In the rows, 128 means zero.
Each path below is one point turned by a fixed rotation once a step. After each direction that follows a path, write how fast that rotation turns it, in degrees a step (0 if it stays still).
Each turn is a multiple of 5 degrees from 10 to 175, or 0.
Each row of a path follows its step; steps can be skipped.
Rotation 1:
step 6: [131 136 124 127 137 129 127 142 129 127 137 132 116 122 136 128 122 132
 128 135 133 142 121 119 119 128 119 128 125 132 127 132 132 126 137 124
 144 128 138 121 119 132 129 128 131 134 127 147 133 138 135 145 112 119
 138 125 137 140 127 133 118 129 129 137 138 139 123 125 129 108 148 127
 130 122 131 132]
step 9: [132 126 136 137 122 124 117 136 124 117 129 135 127 139 132 134 126 130
 138 111 124 140 122 136 109 129 120 122 118 142 126 140 141 118 134 129
 129 130 124 116 120 124 121 129 134 131 121 121 125 141 135 148 115 135
 120 132 120 130 133 130 127 141 125 122 142 127 135 134 137 125 128 124
 137 123 130 128]
step 10: [126 121 127 130 134 130 121 125 131 127 124 147 128 118 126 133 124 134
 113 130 116 127 116 130 132 147 115 108 128 128 128 120 128 127 140 124
 143 123 115 124 117 122 127 125 138 134 122 138 130 131 107 134 126 127
 115 123 138 128 124 134 134 126 132 131 123 132 135 128 123 123 112 122
 123 121 132 135]
step 15: [119 123 132 129 127 129 122 144 132 133 135 121 128 118 125 129 126 143
 123 143 122 122 127 137 120 133 123 119 127 131 124 123 139 123 136 114
 120 140 118 130 127 127 131 123 145 138 122 132 116 121 122 134 135 131
 128 111 122 142 132 123 124 124 123 121 141 120 140 128 146 120 139 126
 123 124 124 140]
step 17: [126 125 136 133 134 123 138 133 131 123 130 132 122 134 144 136 138 129
 138 122 126 138 123 113 115 136 103 133 132 145 127 126 126 119 134 126
 131 137 125 127 118 138 120 129 138 117 131 129 135 139 132 140 124 132
 136 136 124 133 119 130 127 137 132 129 142 125 121 128 140 134 143 123
 125 125 133 142]
step 19: [133 126 133 135 148 139 135 127 130 132 138 130 134 117 131 131 136 122
 115 131 121 122 124 119 120 123 122 115 130 133 124 122 123 147 119 133
 125 132 126 120 125 133 136 126 130 135 126 143 128 143 126 139 109 127
 128 128 130 137 136 125 144 128 133 130 129 113 132 124 128 122 143 141
 133 124 121 119]
step 20: [121 114 141 139 125 123 126 131 143 115 137 118 135 143 134 119 138 133
 130 110 130 130 128 132 120 130 121 125 132 146 122 133 141 128 132 121
 119 113 136 128 137 129 124 122 138 137 132 135 125 148 121 132 124 132
 115 120 127 122 129 125 133 128 124 125 133 125 133 121 139 128 128 126
 126 139 136 134]
step 21: [128 130 134 131 130 137 123 125 116 119 109 133 124 128 136 133 122 126
 124 131 118 145 117 130 122 137 117 121 126 129 125 126 134 137 137 129
 131 123 114 116 137 131 134 112 127 136 143 128 124 129 111 124 133 125
 116 137 130 130 125 133 128 131 123 136 143 116 144 135 131 120 128 124
 129 114 127 133]
Speeds:
[126 131 128 126 131 128 126 128 128 128 132 127 127 128 127 131 125 128
 128 127 132 124 131 130 129 126 128 126 131 129 131 125 131 129 127 128
 127 130 128 126 130 129 130 129 130 128 128 131 125 131 127 124 128 127
 128 128 127 131 130 131 130 127 128 129 127 128 126 129 131 130 127 128
 126 131 127 126] -> 90
[125 127 128 126 128 130 129 131 125 127 131 126 133 130 127 125 126 133
 126 129 129 130 127 130 129 127 129 131 131 130 128 131 128 130 130 127
 129 126 127 129 131 126 123 129 130 129 130 130 128 128 130 129 128 128
 130 129 127 129 129 129 126 126 130 127 128 132 127 128 126 126 128 126
 129 130 129 129] -> 155
[129 124 128 127 127 130 127 128 127 124 127 129 128 129 125 130 128 131
 128 131 125 123 128 130 131 127 125 126 129 127 125 129 128 127 129 125
 128 129 129 128 130 130 128 127 125 126 130 128 128 127 126 128 130 129
 124 128 127 126 125 126 127 128 128 130 128 127 126 131 126 126 127 127
 126 129 123 129] -> 135
[127 130 126 130 127 129 131 128 127 125 127 128 127 126 126 128 127 130
 128 132 129 130 130 130 126 127 130 123 124 128 127 125 128 127 127 130
 128 124 124 125 127 128 126 129 127 125 129 132 123 125 127 127 127 128
 127 128 127 129 128 126 125 128 128 126 127 127 129 127 128 128 128 126
 131 127 128 127] -> 125
[127 128 130 130 125 129 127 125 131 125 128 129 125 130 127 129 127 131
 129 127 128 130 127 126 131 126 128 128 129 132 131 128 126 128 126 129
 127 128 128 127 127 129 129 129 131 131 131 128 129 126 126 130 128 130
 126 131 132 129 130 125 125 129 127 127 130 129 126 130 129 129 129 128
 130 131 128 124] -> 95
[128 127 127 129 131 126 131 125 129 127 131 129 130 128 130 128 131 128
 128 130 127 127 130 128 130 128 127 127 129 131 132 127 127 130 130 131
 128 128 130 130 130 128 124 131 129 124 129 128 128 127 128 129 129 130
 125 126 131 126 124 126 131 128 128 127 126 128 128 126 127 131 127 131
 126 126 131 127] -> 120
